[[3 5 2 3 2 5 6 5 2 2 4 3 5 4 7]
 [4 3 4 3 3 5 5 2 1 1 4 2 1 1 3]
 [4 4 5 3 3 6 5 2 1 1 4 2 1 1 3]
 [5 3 3 2 5 7 5 2 1 3 2 1 2 3 2]
 [4 3 4 3 3 5 5 2 1 1 4 2 1 1 3]
 [4 3 4 3 3 4 5 3 2 2 3 2 2 2 3]
 [4 3 5 3 3 6 5 2 1 1 4 2 1 1 3]
 [4 3 4 3 3 5 5 2 1 1 3 2 2 2 3]
 [3 3 3 3 3 4 4 3 3 3 3 3 3 3 3]
 [3 4 3 3 3 4 4 3 3 2 3 3 3 3 5]
 [4 3 4 3 3 5 5 2 1 1 4 2 1 1 3]
 [5 3 3 2 4 6 5 2 2 3 2 1 2 2 2]
 [3 4 3 3 3 4 4 4 2 2 3 3 3 3 5]
 [3 4 2 3 2 4 6 5 2 2 3 3 4 3 6]
 [3 4 2 3 3 4 5 4 2 2 3 3 4 3 6]
 [4 3 4 3 3 5 5 2 1 1 4 2 1 1 3]]
Counting starts at 1.
The entry in the bottom-left corner -> 4
The entry at row 1, column 2: 5
Which number is the bottom-right entry?
Answer: 3
Which number is the entry at row 3, column 1?
Answer: 4
The entry at row 2, column 1 -> 4
Which number is the entry at row 1, column 1?
Answer: 3
The entry in row 2 and column 3 is 4
The top-right entry is 7
The entry at row 2, column 2 is 3
Which number is the entry at row 1, column 3?
Answer: 2

[130, 105, 122, 150, 142, 30, 168, 200, 90, 74]
Find the entry just left of 105.
Answer: 130
Find the entry just right of the largest entry.
Answer: 90
The entry just right of 168 -> 200
The entry just right of the smallest entry is 168

Read these off the array that follows.
1) Give the top entry of the column that holds the smallest entry.
2) Give the largest entry.
3) Give the bottom-right entry.
4) Give the entry in the top-left corner.
5) Give the entry in the bottom-left corner.
6) Give the entry just left of the largest entry.
7) Give the entry just right of the smallest entry.
8) Give the last entry in the row that holds the smallest entry.
[[-42  71  15  33  27 -76  11 -44  11  12  57 -32  88 -27  -6  77]
 [ 38 -24  14   3 -26  44  51  40 -47 -21 -73  13 -52  21  44  17]
 [-42  40  -8  10  27 -60 -29 -47  24  15  70 -25  71 -31 -20  19]
 [  0   3   1   6   0  -4   8   1  -8  -3  -3  -2   3  -2   6  13]
 [ 36  -2  37   7 -24  37  55  49 -12  -6 -74  22 -53  44   8  23]]
1) -76
2) 88
3) 23
4) -42
5) 36
6) -32
7) 11
8) 77

M =
[[ 219.8   34.5   33.2   85.6  219.9  244.8   55.3]
 [ -95.0   48.6   19.9  256.5   60.2   -9.7  162.0]
 [  -6.3  226.1 -142.3  -22.2  125.0  237.5  -34.3]
 [  23.7  141.8  254.9  147.1   38.0   58.7  104.3]
 [   1.6  252.3   60.8   43.3  114.0  199.1   41.9]
 [ 203.2  178.2  172.3   38.2   37.0  146.2   45.9]]
Find the entry directly below the smallest entry.
A: 254.9
Find the top-left entry.
A: 219.8
The top entry of the column that holds the smallest entry is 33.2
Find the entry in the bottom-right corner.
A: 45.9
The top entry of the column that holds the largest entry is 85.6
Find the entry just right of the smallest entry.
A: -22.2
The entry just left of the largest entry -> 19.9
Find the top-right entry.
A: 55.3
The entry just right of 37.0: 146.2
The entry directly above 199.1 -> 58.7
The entry directly above 203.2: 1.6
Find the third largest entry.
A: 252.3
The entry just left of -22.2 -> -142.3
Find the 2nd entry, reading row by row.
A: 34.5
The third entry on the diagonal from the top-right corner is 125.0
Find the 2nd entry on the main diagonal.
A: 48.6
Find the largest entry in the first row.
A: 244.8
Find the first entry of the smallest entry's row.
A: -6.3
The entry just left of 41.9: 199.1
Find the largest entry in the last row.
A: 203.2
Find the bottom entry of the column that holds the largest entry.
A: 38.2
Find the entry just right of 252.3.
A: 60.8
Find the third smallest entry.
A: -34.3
